[ 0.30  2.65 -0.34 -3.72 -5.13 -3.06 -4.34 -2.89  5.05  8.95 -4.23  8.31
 -2.32  9.23 -4.10  2.46  0.07  8.81 -3.72 -3.70 -6.75 -2.14  2.92 -4.98]  nufu
[ 1.41 -2.14  1.36  0.94  1.17  0.78  1.32  1.10  0.87  0.45  1.02  0.54
  0.64  0.25  0.97 -1.63  1.03 -0.08  0.93  1.31  1.16 -1.58 -2.10  1.20]  pega
[ 1.25  3.77  0.59  0.24  0.44  0.08  1.48  2.30 -2.24 -4.37  0.27 -4.02
 -0.31 -4.23 -0.04  2.60 -0.55 -3.85  0.31  2.65 -0.34  3.90  3.73  0.86]  bop
[ 1.89 -2.11  2.13  1.39  1.86  1.17  1.54  0.97 -1.00 -2.18  1.56 -1.97
  0.96 -2.40  1.56 -1.22  0.53 -2.47  1.38  1.21  2.43 -1.16 -1.54  1.76]  Bul
[-3.72 -2.32 -4.34 -4.98 -4.10  2.46 -2.14  0.30  8.31  9.23 -2.89  5.05
 -0.34 -6.75 -3.06  8.81  2.65 -5.13  2.92 -3.71  8.95 -3.72  0.07 -4.23]  fif
which: [ 1.42 -2.14  1.36  0.94  1.17  0.78  1.32  1.10  0.87  0.45  1.02  0.54
  0.64  0.24  0.95 -1.63  1.03 -0.08  0.93  1.31  1.16 -1.58 -2.10  1.21] => pega
len: [ 1.41 -2.14  1.36  0.94  1.17  0.78  1.32  1.10  0.87  0.45  1.02  0.54
  0.64  0.25  0.97 -1.63  1.03 -0.08  0.93  1.31  1.16 -1.58 -2.10] => 23
len: [-3.72 -2.32 -4.34 -4.98 -4.10  2.46 -2.14  0.30  8.31  9.23 -2.89  5.05
 -0.34 -6.75 -3.06  8.81  2.65 -5.13  2.92 -3.71  8.95 -3.72  0.07 -4.23] => 24
order: [-6.75 -5.13 -4.98 -4.34 -4.23 -4.10 -3.72 -3.72 -3.70 -3.06 -2.89 -2.32
 -2.14 -0.34  0.07  0.30  2.46  2.65  2.92  5.05  8.31  8.81  8.95  9.23] => nufu
next: [ 0.31  2.65 -0.34] => [3.90 3.73]

[-1.93  7.54 -3.18  4.21  3.48  6.12 -2.17] = vago
[-0.67 -5.71 -0.47  5.66  0.40 -5.59  0.17] = Torun
[-2.11  3.38 -3.07  0.92 -3.04  4.30 -2.52] = vupem
which: [-1.93  7.55 -3.19  4.21  3.47  6.12 -2.17] => vago
present: [ 4.21 -3.18] => no
which: [-0.67 -5.71 -0.47  5.66  0.41 -5.59  0.17] => Torun
which: [-2.14  3.38 -3.07  0.93 -3.03  4.29 -2.51] => vupem
present: [ 5.66  0.40 -5.59  0.17] => yes

[ 6.87  1.60  3.09  2.51  2.88 -5.38] = defaz
[ 6.60  0.06  0.95  3.86  0.01 -5.44] = gaso
[-4.21 -0.27  2.14 -7.65  2.90  2.53] = Dagat
which: [ 6.87  1.60  3.09  2.52  2.87 -5.37] => defaz
next: [6.60 0.06] => [0.95 3.86]

[2.87 0.63 2.98 0.40 1.09] = fovi
[-4.51  1.03  1.74 -6.22  2.88] = tivip
[-4.51  1.03 -9.09 -4.75  4.83] = nav
[-4.51  8.69 -4.76 -1.95  4.83] = lusul
[ 2.29 -4.51 -9.09 -4.75  1.03] = Res
[ 2.13  1.03 -4.76 -4.75  4.83] = Nutet
[-4.51  8.48 -4.76 -1.51  4.83] = zeg
[-4.51  5.26 -4.76  0.25  4.83] = nepa
[-4.51  1.03 -9.09 -4.75  2.28] = Gan
[ 3.36  1.03  0.19 -4.89  4.83] = Zeli
[-4.51  1.03 -9.40 -4.75  3.56] = vabi
[-2.05  1.03 -8.47 -4.75  4.83] = gamo
which: [-4.51  1.03 -9.09 -4.76  4.82] => nav
order: [ 2.28 -4.75 -9.09  1.03 -4.51] => Gan
len: [ 2.13  1.03 -4.76 -4.75  4.83] => 5
present: [-4.76  8.69 -4.51] => no
which: [-4.50  1.03 -9.40 -4.74  3.55] => vabi

